In the data rows, 50 means zero.
Some points, one per row:
tensor([71, 68, 33, 55, 62, 82, 62, 42, 40, 68, 61, 25, 55, 31, 27, 40, 46, 52, 32, 31])
tensor([44, 65, 41, 46, 44, 39, 47, 43, 32, 52, 56, 28, 52, 45, 49, 46, 54, 57, 53, 58])
tensor([44, 71, 26, 46, 67, 69, 37, 52, 18, 57, 52, 46, 69, 75, 72, 49, 20, 27, 23, 36])
tensor([26, 13, 69, 63, 36, 34, 40, 49, 78, 37, 66, 64, 77, 61, 61, 60, 21, 56, 70, 58])
tensor([29, 50, 39, 50, 20, 57, 53, 74, 56, 82, 60, 38, 54, 42, 59, 66, 61, 47, 30, 43])
tensor([57, 42, 54, 55, 44, 49, 48, 45, 48, 51, 52, 60, 59, 52, 36, 38, 43, 57, 67, 41])
tensor([65, 46, 48, 45, 39, 44, 51, 68, 56, 53, 41, 63, 56, 60, 23, 46, 50, 42, 67, 57])
tensor([55, 53, 55, 52, 59, 48, 64, 40, 78, 41, 39, 43, 43, 44, 60, 44, 35, 72, 47, 36])
tensor([55, 41, 44, 54, 55, 34, 54, 46, 52, 56, 58, 59, 45, 40, 41, 50, 67, 44, 43, 63])
tensor([66, 47, 68, 66, 59, 45, 35, 26, 24, 61, 51, 63, 61, 54, 57, 40, 51, 47, 40, 68])
tensor([40, 69, 35, 61, 63, 31, 51, 56, 58, 48, 32, 61, 49, 45, 66, 53, 55, 47, 48, 52])
tensor([50, 53, 57, 39, 59, 57, 62, 58, 48, 30, 43, 52, 27, 57, 42, 63, 60, 55, 37, 39])
tensor([79, 65, 99, 80,  0, 91, 56,  0, 47, 26,  9, 22, 32, 96, 55,  6,  0,  6, 92, 47])
tensor([46, 49, 48, 60, 68, 60, 40, 69, 28, 52, 51, 53, 69, 81, 48, 60, 17, 47, 45, 44])
tensor([37, 35, 48, 38, 58, 63, 50, 46, 48, 43, 90, 58, 61, 43, 31, 50, 53, 63, 49, 15])
tensor([39, 73, 35, 62, 67, 28, 53, 55, 60, 45, 30, 64, 51, 46, 69, 54, 56, 47, 50, 51])
tensor([53, 49, 58, 49, 50, 63, 50, 57, 35, 48, 45, 47, 43, 72, 53, 55, 45, 35, 34, 53])
tensor([46, 25, 29, 35, 60, 59, 49, 82, 71, 82, 59, 49, 51, 21, 54, 67, 62, 52, 49, 61])
tensor([55, 49, 56, 44, 60, 52, 54, 44, 52, 49, 51, 44, 53, 47, 45, 52, 47, 61, 39, 49])
tensor([47, 57, 38, 40, 31, 51, 57, 66, 66, 45, 40, 48, 38, 52, 49, 47, 53, 48, 63, 38])
tensor([56, 64, 55, 29, 62, 88, 35,  4,  0, 58, 99, 50, 37, 36, 78, 62, 39, 38, 23, 21])
tensor([50, 35, 52, 54, 45, 49, 46, 52, 55, 50, 60, 57, 58, 55, 42, 53, 40, 39, 61, 56])
tensor([65, 52, 60, 49, 59, 56, 57, 52, 49, 53, 37, 40, 50, 53, 36, 45, 51, 47, 49, 62])
tensor([76, 36, 79, 43, 54, 56, 51, 60, 46, 77, 47, 71, 33, 57, 63, 38, 72, 34, 26, 67])
tensor([66, 52, 52, 61, 53, 67, 58, 37, 40, 37, 47, 35, 19, 29, 46, 33, 72, 35, 67, 56])
tensor([46, 46, 51, 50, 51, 41, 52, 51, 61, 49, 48, 56, 50, 45, 54, 51, 52, 61, 52, 45])
tensor([22, 13, 68, 63, 34, 35, 38, 53, 75, 37, 66, 62, 76, 62, 62, 62, 25, 60, 69, 57])
tensor([56, 47, 49, 46, 42, 46, 51, 60, 52, 52, 44, 57, 53, 55, 36, 47, 51, 45, 58, 53])
tensor([47, 44, 50, 54, 41, 53, 53, 43, 51, 38, 60, 44, 45, 53, 46, 54, 43, 46, 57, 47])
tensor([57, 54, 56, 41, 48, 60, 53, 41, 46, 61, 53, 46, 41, 45, 55, 42, 59, 61, 35, 39])
tensor([49, 80, 28, 36, 39, 58, 63, 72, 45, 59, 60, 31, 49, 42, 37, 70, 62, 45, 30, 45])
tensor([23, 53, 58, 53, 35, 42, 40, 53, 52, 80, 45, 62, 81, 43, 56, 53, 56, 60, 52, 49])
tensor([45, 51, 41, 62, 56, 50, 53, 47, 58, 39, 48, 47, 45, 46, 58, 56, 40, 48, 62, 50])
tensor([29, 38, 45, 55, 51, 65, 62, 40, 53, 41, 65, 35, 49, 57, 40, 63, 36, 39, 45, 36])
tensor([58, 74, 36, 39, 33, 30, 44, 37, 55, 29, 43, 48, 67, 50, 39, 34, 36, 52, 77, 55])
tensor([51, 60, 42, 28, 62, 61, 38, 49, 42, 67, 57, 69, 63, 57, 71, 51, 40, 48, 24, 32])
tensor([51, 52, 54, 53, 59, 51, 49, 39, 50, 45, 47, 51, 55, 47, 55, 45, 45, 61, 48, 46])
tensor([63, 47, 52, 26, 74, 55, 55, 51, 69, 54, 38, 41, 61, 33, 41, 57, 52, 72, 37, 51])
tensor([41, 68,  0, 63, 68, 22, 12, 64,  0, 44, 62, 47, 57, 54, 77, 51, 51, 46, 71, 82])
tensor([60, 55, 63, 47, 42, 33, 51, 34, 32, 71, 53, 64, 16, 32, 79, 34, 99, 45, 29, 52])
tensor([58, 78, 69, 26, 58, 47, 69, 43, 54, 16, 19,  5, 65, 57,  4, 48, 44, 89, 54, 56])
tensor([28, 36, 31, 39, 40, 23, 66, 74, 71, 68, 63, 14, 28, 24, 61, 55, 87, 82, 28, 62])
tensor([41, 50, 30, 49, 56, 51, 45, 37, 56, 38, 63, 56, 51, 35, 53, 53, 42, 63, 66, 35])
tensor([22, 52, 41, 52, 31, 48, 49, 77, 27, 54, 53, 50, 18, 56, 52, 66, 79, 33, 54, 58])
tensor([56, 53, 33, 58, 62, 25, 54, 53, 54, 38, 47, 51, 47, 40, 33, 55, 56, 55, 60, 60])
tensor([41, 40, 72, 64, 40, 36, 45, 49, 49, 74, 45, 64, 71, 53, 35, 47, 51, 60, 63, 58])
34 more points follow, each with its number after it:
tensor([52, 49, 58, 40, 71, 46, 54, 65, 65, 50, 26, 57, 73, 64, 35, 57, 27, 77, 44, 48]) 0
tensor([55, 53, 38, 54, 60, 32, 55, 53, 53, 41, 50, 49, 47, 45, 38, 54, 56, 53, 57, 59]) 1
tensor([42, 40, 52, 51, 53, 29, 54, 59, 79, 49, 47, 66, 51, 39, 60, 55, 53, 76, 58, 40]) 2
tensor([51, 55, 56, 57, 72, 50, 47, 29, 50, 40, 43, 50, 58, 45, 59, 41, 40, 71, 46, 42]) 3
tensor([65, 45, 93, 62, 69, 50, 54, 36, 43, 41, 46, 66, 36, 65, 55, 54, 56, 35, 34, 65]) 4
tensor([29, 49, 40, 46, 22, 59, 54, 74, 54, 81, 63, 35, 54, 46, 57, 65, 62, 49, 31, 45]) 5
tensor([61, 56, 60, 26, 44, 63, 57, 32, 49, 77, 60, 36, 30, 29, 57, 30, 70, 69, 21, 28]) 6
tensor([55, 25, 64, 38, 56, 67, 47, 85, 28, 70, 52, 37, 46, 59, 28, 65, 65, 50, 44, 65]) 7
tensor([42, 55, 57, 47, 43, 48, 48, 58, 64, 52, 40, 46, 49, 63, 74, 46, 39, 58, 44, 44]) 8
tensor([55, 53, 52, 51, 59, 50, 58, 42, 72, 45, 42, 43, 47, 46, 57, 46, 39, 68, 47, 37]) 9
tensor([55, 39, 41,  0,  0, 99, 57, 75, 51, 17, 58, 70,  3, 53,  7, 38, 69, 37, 92,  0]) 10
tensor([54, 61, 38, 49, 47, 62, 53, 52, 40, 37, 47, 34, 46, 63, 45, 50, 38, 37, 51, 49]) 11
tensor([60, 57, 27, 52, 74, 59, 55, 59, 47, 57, 63, 49, 51, 34, 50, 60, 60, 39, 29, 48]) 12
tensor([59, 81, 37, 41, 25, 25, 45, 35, 56, 23, 35, 43, 68, 51, 37, 30, 35, 49, 85, 57]) 13
tensor([55, 51, 57, 41, 47, 57, 53, 40, 45, 65, 53, 47, 39, 42, 54, 40, 60, 62, 32, 38]) 14
tensor([47, 50, 50, 55, 60, 57, 44, 61, 35, 51, 52, 50, 60, 68, 50, 55, 29, 47, 44, 48]) 15
tensor([85, 36, 79, 45, 56, 60, 47, 64, 47, 82, 42, 75, 35, 64, 59, 40, 70, 27, 27, 70]) 16
tensor([52, 54, 30, 66, 51, 50, 26, 60, 12, 39, 49, 44, 62, 72, 43, 44, 30, 38, 72, 64]) 17
tensor([59, 11, 57, 67, 44, 80,  0, 32, 34, 67, 72, 48, 87, 16, 99, 48, 44, 44, 95, 85]) 18
tensor([29, 24, 64, 63, 40, 39, 42, 51, 69, 42, 61, 61, 68, 59, 62, 57, 34, 58, 64, 57]) 19
tensor([58, 57, 68, 60, 36, 64, 52, 34, 51, 42, 40, 40, 46, 63, 52, 36, 34, 34, 62, 49]) 20
tensor([64, 45, 66, 46, 53, 55, 50, 54, 48, 64, 48, 60, 44, 54, 57, 45, 62, 41, 40, 58]) 21
tensor([47, 48, 55, 48, 55, 39, 52, 38, 58, 37, 50, 43, 63, 43, 31, 52, 43, 75, 58, 51]) 22
tensor([54, 60, 38, 51, 48, 60, 50, 58, 47, 63, 44, 40, 63, 53, 49, 47, 36, 47, 46, 47]) 23
tensor([65, 41, 56, 43, 64, 79, 55, 37, 28, 55, 63, 27, 44, 28, 15, 47, 63, 46, 52, 53]) 24
tensor([50, 58, 51, 42, 52, 43, 47, 58, 41, 51, 47, 57, 44, 55, 60, 53, 53, 57, 42, 45]) 25
tensor([67, 35, 73, 78, 55, 60, 41, 44, 48, 60, 40, 67, 37, 45, 70, 47, 59, 28, 61, 66]) 26
tensor([40, 55, 44, 61, 49, 38, 50, 59, 37, 54, 41, 41, 40, 45, 56, 49, 70, 50, 55, 66]) 27
tensor([55, 52, 64, 47, 52, 64, 50, 64, 32, 49, 44, 50, 40, 82, 57, 62, 45, 31, 27, 56]) 28
tensor([57, 62, 44, 66, 65, 38, 73, 44, 72, 38, 27, 43, 48, 57, 19, 45, 41, 50, 49, 51]) 29
tensor([49, 47, 58, 50, 51, 49, 51, 40, 45, 57, 54, 49, 51, 47, 48, 48, 57, 56, 39, 50]) 30
tensor([65, 46, 57, 54, 50, 51, 51, 43, 50, 58, 45, 50, 55, 54, 44, 37, 49, 48, 49, 59]) 31
tensor([53, 43, 42, 55, 56, 37, 54, 45, 54, 52, 57, 58, 44, 43, 42, 50, 64, 44, 43, 65]) 32
tensor([46, 58, 38, 34, 23, 53, 61, 71, 73, 42, 41, 46, 32, 53, 50, 45, 53, 41, 70, 34]) 33
Which three of these numbered points are nearest to each point below by angle, seen from the average point of the first points? Their numbers follow each, nearest first.
tensor([44, 54, 56, 46, 45, 48, 49, 57, 61, 52, 37, 48, 51, 59, 71, 43, 43, 57, 45, 43]) > 8 9 25
tensor([52, 39, 51, 56, 50, 60, 35, 44, 43, 54, 56, 48, 60, 40, 63, 49, 48, 48, 64, 61]) > 18 26 19
tensor([33, 48, 48, 58, 37, 42, 62, 67, 57, 44, 42, 34, 33, 46, 40, 56, 67, 46, 66, 57]) > 27 33 1
tensor([54, 54, 58, 48, 46, 40, 48, 39, 41, 63, 54, 58, 26, 39, 63, 40, 79, 48, 37, 50]) > 14 6 21
tensor([45, 46, 62, 43, 24, 60, 40, 40, 43, 74, 70, 53, 71, 52, 47, 49, 27, 37, 62, 41]) > 18 19 20
tensor([34, 39, 36, 54, 30, 55, 60, 59, 74, 52, 60, 41, 43, 47, 59, 51, 49, 43, 57, 37]) > 33 5 10
tensor([58, 53, 69, 70, 52, 36, 55, 52, 51, 53, 32, 52, 51, 60, 44, 40, 53, 43, 57, 76]) > 31 26 4
tensor([47, 99, 26, 29, 55, 29, 72, 38, 46, 61, 44, 14, 36, 31, 52, 37, 75, 77,  7, 33]) > 6 14 12
tensor([30, 54, 54, 46, 24, 26, 45, 39, 32, 44, 83, 61, 23, 40, 62, 52, 81, 43, 58, 56]) > 27 32 30
tensor([64, 40, 58, 41, 49, 57, 50, 46, 60, 55, 47, 59, 55, 38, 36, 38, 55, 58, 59, 44]) > 31 10 24
tensor([40, 50, 45, 48, 35, 54, 51, 63, 53, 67, 55, 45, 52, 47, 54, 60, 56, 49, 41, 49]) > 5 7 33
tensor([58, 49, 39, 56, 60, 34, 55, 53, 53, 41, 53, 51, 48, 42, 39, 55, 54, 54, 57, 59]) > 1 32 29
tensor([48, 48, 54, 49, 52, 40, 52, 39, 55, 43, 52, 45, 62, 42, 32, 52, 48, 70, 59, 51]) > 22 1 13
tensor([53, 56, 57, 57, 71, 49, 45, 24, 52, 40, 44, 53, 59, 46, 60, 42, 39, 71, 43, 41]) > 3 9 22
tensor([51, 53, 31, 64, 53, 51, 34, 62, 17, 36, 49, 44, 62, 69, 41, 43, 33, 38, 74, 66]) > 17 15 11
tensor([43, 66, 38, 58, 63, 34, 52, 53, 56, 48, 35, 57, 49, 47, 63, 53, 54, 48, 49, 51]) > 1 27 2
tensor([33, 46, 14, 14, 68, 37, 44, 99, 55, 52, 61, 72, 45, 51, 48, 71, 63, 57, 51, 40]) > 25 2 12
tensor([40, 40, 63, 44, 41, 58, 46, 67, 37, 60, 57, 59, 42, 46, 49, 67, 65, 46, 54, 50]) > 7 5 21
